Named moves, each a turn or a mirror, and the order they were made in; the first pair answered
move zigis:
-48; 219; -220; -114; -3; 55; 86; -27; -137; -112 => -162; 101; 15; 101; -26; -136; -191; -96; 72; 208
115; -296; 276; 204; 249; -48; 106; 153; 96; -114 => 165; -245; 176; 113; 270; 29; 230; 185; 2; -251
297; -193; 104; 122; 131; 180; 8; 101; -14; -185 => 236; -232; 177; 185; 103; 120; -81; 79; 46; -86
179; -165; 252; -1; -169; 176; -108; 400; 82; 279 => 240; -69; 93; -163; -153; 315; 88; 443; -55; 67
move laz:
-110; 103; -68; -17; -7; -202; 86; -132; -101; 19 => -148; 180; -70; 19; -9; 3; 137; 114; -38; 72
23; -162; 171; -14; 20; 388; 164; 102; -101; -231 => 45; -270; 227; -147; -80; -154; 30; -268; -176; -181
134; -129; 333; -157; -89; 264; 168; 352; 8; -29 => 261; -332; 276; -103; 60; 162; 62; -116; -118; -299
move Lud:
-67; -262; 691; 224; 136; 267; -40; 137; 165; 300 => -77; -179; 251; 34; 183; -453; -127; -684; -175; 42
-43; 180; -36; -130; -35; 230; 222; 453; 127; 80 => -43; 230; -368; -251; -7; -268; 155; -117; -104; -89
-97; -12; -230; 377; 322; 275; -175; -475; -155; -250 => -90; -42; -24; 473; 298; 597; -126; -119; 0; -123
move Fiku:
-328; -36; 34; 226; 138; 158; -389; -148; 43; 102 => -226; -132; 298; -133; -104; -230; -309; -90; 33; 190
-81; 33; 110; 169; -33; 98; -126; 35; 144; 269 => 86; -76; 119; -153; -125; -243; -33; -216; -39; 74
170; -211; 141; -140; -418; 87; -257; 182; -255; -38 => 178; -184; -108; 21; -229; 257; -259; -27; -348; -248
311; -104; -145; -200; 25; -109; 114; -256; -173; -261 => 59; 59; -147; 311; 174; 413; -30; 149; 124; 69
Pairs:
Between the rows of a pair lie two moves.
69; 9; 116; -350; -313; 75; 292; 60; -157; 55 => 150; -103; 66; -302; -218; 11; 227; -231; -239; -107 : laz then laz
90; -205; -79; 64; 56; 79; 344; -173; -188; 17 => 75; -233; 121; -36; -94; -54; 348; -6; -116; 173 : Fiku then Fiku
40; 63; -125; -396; -202; -170; 116; 91; -44; -46 => -105; 162; -86; -117; -158; 103; 29; 367; 139; 182 : Fiku then Fiku
-251; 246; 56; -146; -269; -643; -176; 87; 143; 577 => -423; 425; -347; 449; 118; 11; -287; 18; 175; 457 : Fiku then Fiku
94; 220; -162; 30; 61; 505; 145; 272; 60; -12 => -70; 93; -143; 230; 38; -231; -305; -347; 127; 272 : Lud then zigis
262; -418; 468; -150; 0; -656; 157; -346; 19; -15 => 292; -446; 698; 110; 106; 213; 284; 290; 240; 1 : Lud then laz
70; -158; 96; 25; -182; -138; 132; -237; 71; -320 => -70; -95; 43; 368; -47; 131; 19; -160; 198; -197 : zigis then Fiku
-80; -44; -126; 147; -49; -57; -384; -96; 24; 207 => -43; -77; -83; 216; 0; 152; -364; 11; 65; 181 : Lud then laz
82; -132; -6; -98; -76; -520; -60; -531; -55; -124 => 340; -338; 268; -254; -94; -74; 175; -247; -62; -372 : Lud then Fiku
149; -40; 195; -376; -224; -284; 88; 88; -52; 45 => 137; 22; -248; -40; 145; 178; 89; -229; -205; -345 : Lud then Fiku
77; 144; -29; 27; -251; -66; 63; 230; 80; -30 => 138; 84; -141; 0; -170; -166; 57; -31; -45; -215 : zigis then Fiku
222; -33; -66; 127; 143; 521; 136; -99; 6; -316 => 67; -188; 297; 248; -53; -160; -275; -280; 264; 229 : zigis then laz
-290; -32; 112; -1; -133; -300; -162; 64; 117; 265 => -320; 195; -96; -100; -141; -122; 19; 288; 43; 205 : Fiku then laz
-262; 223; -351; 388; 203; 47; -155; 56; 104; 339 => -118; 224; -45; -210; -176; -273; 138; 423; 70; 421 : zigis then Fiku
-277; 398; -231; 21; -206; -22; 157; 253; 8; 24 => -228; 375; -235; -116; -251; -206; 176; 133; -60; -37 : Lud then Fiku
244; -452; 435; -31; 75; 120; 36; 33; 76; 69 => 273; -427; 140; 26; 223; 147; 52; -299; -99; -178 : laz then Fiku
38; 86; 95; -200; -75; -204; 106; 18; -129; -22 => -109; 69; 29; 243; 124; -26; -134; -94; 2; 97 : Fiku then zigis
33; 27; -145; 9; 43; 168; 82; -85; -47; -168 => -42; -75; 63; 186; 29; 77; -125; -67; 134; 88 : Lud then zigis
71; 42; 49; 1; -168; 97; -74; 67; 63; 59 => 89; 59; 15; -97; -196; 25; -31; 39; 4; -14 : Fiku then laz
-18; 379; -140; 14; -2; 254; 281; 271; 60; -67 => 96; 81; 128; -225; -151; -489; 107; -202; 13; -29 : zigis then Fiku
90; -12; 86; -465; -316; -195; 150; 226; -13; 47 => 239; -236; -33; -309; -60; -60; 89; -267; -166; -347 : laz then laz
72; 85; 173; -470; 59; 44; 182; 144; 128; 351 => 72; -169; 277; -40; 310; 244; -88; -124; 245; 338 : laz then zigis
-219; -170; 17; -154; 52; -313; -165; -88; -72; 84 => -324; -117; 33; 39; 111; -132; -227; 87; 61; 218 : Fiku then Fiku
106; -12; -184; 344; 323; 207; -232; -514; 42; -177 => -17; 37; 63; 83; -10; -499; -339; -447; 157; 269 : Fiku then Lud
157; 104; -202; -189; 196; -250; 120; -282; -115; -127 => 301; -201; 93; -37; 274; 41; 52; -265; -11; -201 : Lud then laz
52; -148; 134; 111; -43; -98; -110; 13; 95; 151 => 13; -46; 89; 120; -44; 59; -39; 193; 114; 169 : Lud then laz
23; -47; -242; -225; 36; -113; 114; -32; -295; -168 => -103; -218; 188; 102; -14; -74; -186; 169; 54; 272 : zigis then Lud
-19; 65; -84; -266; -142; -281; 154; 52; -38; 24 => 16; 99; -81; -204; -59; 110; 264; 277; -16; -64 : laz then Fiku
-280; 339; -294; 32; 32; -647; -225; -279; 106; 237 => -357; 580; -573; 124; 137; -193; -56; -2; 61; 133 : laz then Lud
-43; 381; -268; -420; -156; -340; 119; -112; -179; -68 => 76; 268; -381; -222; 81; 99; 159; -246; -256; -386 : laz then laz
113; -405; 15; 82; 23; -56; 147; -173; -45; -304 => -53; -259; 189; 1; -214; -308; 106; 203; 154; 142 : zigis then laz
-330; 146; -343; 202; 129; -258; -291; -355; 85; 268 => -371; 350; -229; 31; -47; 56; -45; 318; 209; 434 : zigis then Fiku
